Here are some points, one per row:
[ 0.5  0.1  1.1  0.6  0.8  0.1  0.7 -0.6  0.7  1.1  1.5  0.1 -1.2  0.4
 -0.5 -0.9 -1.8  0.9  1.2 -2.2  0.5 -0.2 -1.6  0.4]
[ 1.2 -1.8  1.2  1.2 -1.1 -0.8  0.3 -1.6 -1.2  0.3 -1.6 -1.   2.1 -0.4
 -1.   1.   2.3  2.2  0.4  0.8  1.   0.4  0.8  1.1]
[ 0.1  0.2 -0.2 -0.6 -0.8  1.2  0.1  0.5 -0.6  0.1 -0.8  0.1 -0.3  0.1
  0.6 -0.8 -0.3 -1.   1.4 -0.6 -0.3  2.7 -0.5 -0.7]
[ 0.8  1.2  1.1  1.2  1.6  1.2  1.5  2.1  1.1  1.6 -1.8  0.8  1.3 -2.3
 -0.1 -0.6 -0.7  0.9 -0.2 -1.2  1.4 -1.4 -1.1  0.7]
[-0.8 -0.1 -0.7 -0.1  2.2  0.3  1.5  1.7 -0.8  0.9  0.4  0.3  1.7  1.3
 -0.1 -0.1  1.1  0.8  0.1  1.6 -0.3 -0.8  0.8  0.4]
[-1.5  1.9  2.2 -1.4  0.3  1.9 -1.7  0.5  0.2  1.9  0.8  1.8  0.9  0.7
  0.2  0.6  1.6  0.3 -0.6  0.4  0.7  0.3  1.5 -0.8]
[-0.3 -1.1 -0.1 -1.4  0.3  1.  -0.7 -1.3  1.1 -0.7 -1.   0.5 -1.9  0.2
  0.4  1.1  0.9  1.1  1.5 -0.4 -0.8  0.1  0.2  1.6]
[ 0.8 -0.3  0.5  0.6 -0.3  1.6  1.1 -0.2 -0.9 -0.2 -2.3 -0.5 -2.  -0.3
 -0.3  0.6  0.9 -1.4  0.7 -0.4 -0.1  0.6 -0.2 -1.4]
[ 2.8  1.9 -0.9  0.8  0.3  0.4 -1.4 -1.1 -0.1  0.4 -0.7  0.3  0.5  0.6
  0.7 -0.5 -0.3 -0.1 -0.2 -0.8  0.2  0.2  1.3 -0.5]
[ 1.5  0.3  1.   0.2 -0.9  1.7  1.7  2.1  0.1 -1.8  1.2 -0.2 -0.5  0.4
 -0.2  0.  -0.1  0.6 -0.6  0.   0.   0.6 -0.3 -0.2]
[ 0.5 -0.8  0.3  0.9 -1.9 -0.2 -0.3 -0.7  1.1  0.9 -1.6  0.4 -1.5  0.9
 -1.5 -1.7  1.3 -0.8 -0.8  1.7 -1.2 -1.4  0.  -1.8]
[ 1.6  0.7  0.9  1.1  0.5  1.   1.  -0.5  0.9  0.4  2.   0.8 -0.5  0.4
  1.   0.4  0.8  0.9 -0.8  0.9  0.7  1.7  1.5  1.4]
[-0.3 -0.2 -0.9 -1.1 -0.4 -0.4 -1.8  0.8 -0.8  0.5  1.1 -1.  -0.4  0.2
 -1.3  0.5  0.2  0.4  0.5  0.5 -1.6  0.8  0.   0.4]
[ 1.   0.1  1.7 -0.9  0.7 -0.9 -1.6  0.8 -1.1  0.4 -0.4 -1.8 -0.6  0.
  2.1 -1.  -1.5  0.8 -1.   0.   1.  -0.9 -0.7  1.2]
[ 1.5 -2.2 -0.3 -1.  -1.2 -0.6 -0.2 -1.8 -1.9  0.1  0.5  2.  -0.5 -1.
  0.3 -0.7 -0.5  0.3 -0.6 -1.1 -0.5 -1.  -0.4  0.4]
[-1.   1.3 -0.7 -0.7  0.7 -1.4  0.6  0.   0.6  0.4  1.7 -0.2 -0.4 -0.4
 -1.5 -1.2  1.4 -0.5  0.8  0.   0.4  0.6 -0.3 -1.6]
[-1.  -0.4  1.7  0.6 -1.  -0.1  0.4 -0.3  0.8  0.2 -0.3 -0.1  0.  -0.3
  0.4  1.2 -0.9  0.   0.5 -0.7  0.6  0.1 -0.4  0.2]
[-3.4 -1.3  0.1  1.3 -1.8  1.1  1.1 -1.1 -0.4  1.1 -0.1  0.5  0.1  0.4
  1.2 -0.9 -0.6 -0.2 -1.   0.2  0.1  0.  -0.8  1.4]
[ 0.5  0.8  0.3 -0.2  0.8  0.8  0.   0.  -0.2  0.7 -0.2 -0.1  0.  -3.1
 -1.4  1.5 -2.3  0.2  0.5  1.3 -1.2  0.9 -0.3  0. ]
[ 0.6 -0.3  0.5 -0.7  0.6  0.6  0.2 -0.2  1.7 -0.2  0.  -0.5  2.1 -0.3
 -1.2 -1.   0.4 -2.3 -1.9 -0.3 -2.   1.3 -0.4  0.3]
[ 0.2  1.2  2.2  1.5  1.5 -2.1  0.7 -1.1 -1.4 -0.6 -0.5 -0.8  0.3  0.6
 -0.7  0.  -0.9 -1.1  0.1  1.  -1.4  1.  -0.6 -0.8]
[ 0.3  0.8  0.1  2.   0.1  0.7 -1.9  0.9  0.5 -2.4  0.6  0.  -1.1 -0.2
 -0.7 -1.5 -0.6 -0.2 -0.5  0.9 -1.3 -1.4  1.3  0.5]
[-0.8 -0.1 -0.7 -0.9 -0.4 -0.5 -0.6 -1.3 -0.9 -0.8 -0.5 -1.7 -0.4 -1.8
  0.8 -2.4  1.  -0.2  1.5  1.2  0.8  0.2  0.  -0.1]
[-1.   0.  -0.3 -1.2 -0.9  1.  -0.6 -1.3  0.4 -1.7 -0.1 -0.8  0.8  0.
  0.7  1.1 -1.2  2.2 -0.8 -0.5  0.6 -1.3 -1.4 -3.4]
[ 0.4  1.1  0.5  0.   0.1 -0.1  0.5 -0.4  1.   0.1  0.5  0.2 -0.1  0.
  1.4  1.9  1.4 -1.6 -0.4  0.8 -0.5 -3.5  0.1  0.5]
[-1.2 -0.3 -1.2 -1.2 -0.8 -1.6 -0.3 -0.8 -1.  -0.7 -1.3 -0.7 -0.6 -1.4
 -1.8 -0.6 -1.5 -0.5 -2.9 -2.2  1.3  0.   1.8  0.6]
[-1.3 -0.5 -1.4  0.7 -0.3  1.6 -1.2 -0.2  0.  -0.2  0.5 -0.6  0.  -1.2
 -0.8 -0.3  0.1  0.1 -0.5 -0.1  0.4 -0.4 -1.4  0.8]
[-0.1  1.4 -1.5  0.8  0.3 -1.5  0.9  0.5 -1.2  1.1  0.  -1.2 -0.9  0.8
  0.   1.   1.6  0.1 -1.4 -1.4 -0.9  0.1 -2.1 -0.1]
[-0.2 -0.2 -0.4 -1.2  0.1 -0.2  0.  -0.2  0.  -0.7 -0.5 -0.5 -0.8  2.5
 -2.  -0.1 -0.1  0.3 -0.3  1.3  1.6  0.1  0.6  1.4]
[ 0.  -1.5  1.9 -0.9 -1.  -0.1  0.2  0.5 -0.3  0.4  1.3 -0.7  1.1  0.7
  0.   0.7  0.4 -1.   0.9  0.3  0.3  0.5  0.3 -0.6]
[ 1.1  0.  -1.4  0.3  0.9  0.6  0.2 -0.2 -1.  -0.3  1.   0.1 -0.1  0.4
 -0.7  1.  -0.6 -1.9 -0.1  1.5  2.4 -0.3 -0.3  0.3]
[ 0.1  0.6 -0.5  1.   0.9  0.7 -0.3 -0.3 -0.3  0.3  0.6 -0.3  1.2  2.1
 -0.1 -0.3  0.2  0.2  0.7 -2.1 -0.3  0.  -0.9  0.2]
[-2.   1.2  0.4 -1.2  1.5 -1.1 -0.8  0.6 -1.3 -2.3 -0.3  1.7 -1.2  0.5
  0.5  0.7  0.4  0.3  1.   0.   0.   0.4  0.8  0.6]
There is one direction along which these points spread out most. Take the direction at right angles to it along which they spread out most. Go by this last direction. Where along it does each point below lie, from 0 to 99? The average is 50, and the first point in the table lies past the average. One standard deviation of the points above along it is 16.
[ 0.  -1.1 -0.8 -1.1  0.2 -0.6 -1.3  0.9 -0.3 -0.3  0.3 -0.3  1.1  0.1
 -0.4  1.1  0.3 -1.4 -0.1 -0.7 -1.1 -1.  -1.7 -0.3] -> 48
[ 1.1  0.2 -1.3  1.2 -1.2 -1.8 -0.6  0.6  0.9 -0.6  0.4  2.6  1.3  0.2
  0.8  1.2  0.2  0.6  1.4  0.   1.6  1.5 -1.8  0.8] -> 53
[-0.3  0.3 -0.3 -0.1 -0.6 -0.2  0.1 -0.2 -0.8 -1.2 -0.4  1.5  0.7 -0.5
  2.3 -0.8 -0.1  0.1 -0.4 -0.1 -1.1  0.   0.1 -0.6] -> 52
[-0.4 -0.1 -0.9  0.8 -1.2 -0.2  1.6 -0.1 -0.1  1.7  0.5 -0.9  1.6  0.2
 -0.5  1.8 -1.6 -1.   2.3 -0.4 -1.2 -0.7  3.3 -0.6] -> 46
[-0.5 -3.  -1.1  1.4  2.4 -0.3 -0.1  0.3  1.2  0.3  0.2  0.3 -0.8 -0.2
  1.5  0.4  0.   0.8 -0.8  0.2  0.1  1.3  1.2 -2.4] -> 48
[-0.1 -1.3  0.5  0.5  0.1 -1.  -1.2  2.4 -0.2 -0.5  0.   0.3 -0.5 -0.4
 -0.6 -0.4 -0.1 -0.6  0.2 -0.7  0.  -0.8  0.6 -0.8] -> 49
[-0.1  1.3 -1.9 -0.1 -0.5 -1.2  0.6  1.2 -0.5  0.4  0.5 -2.1 -0.4 -0.1
  1.2 -0.1  0.7  1.3  0.3  1.   0.6  0.7  1.1  0.6] -> 38
[ 0.5  0.  -0.6 -1.4  0.  -0.4  1.3 -0.3  0.6  1.6  0.   1.5  0.   0.7
  0.2 -1.5 -0.7  0.5 -1.1  1.  -1.1 -1.2 -0.6 -0.9] -> 53
[-0.6 -0.2 -1.  -1.2 -0.6 -0.7 -0.7 -0.5  3.   0.1 -1.8  1.1  0.7 -0.2
  1.1  0.6 -1.   0.2  0.9  0.6  0.7  1.3 -0.1  1.5] -> 51
[ 0.   0.2  0.6  0.   0.2  0.3  1.  -0.3  1.5 -1.6  0.7 -0.8 -0.5 -0.2
  0.  -1.   0.3 -0.7 -0.1 -1.1  0.  -0.8  0.5  0.7] -> 54
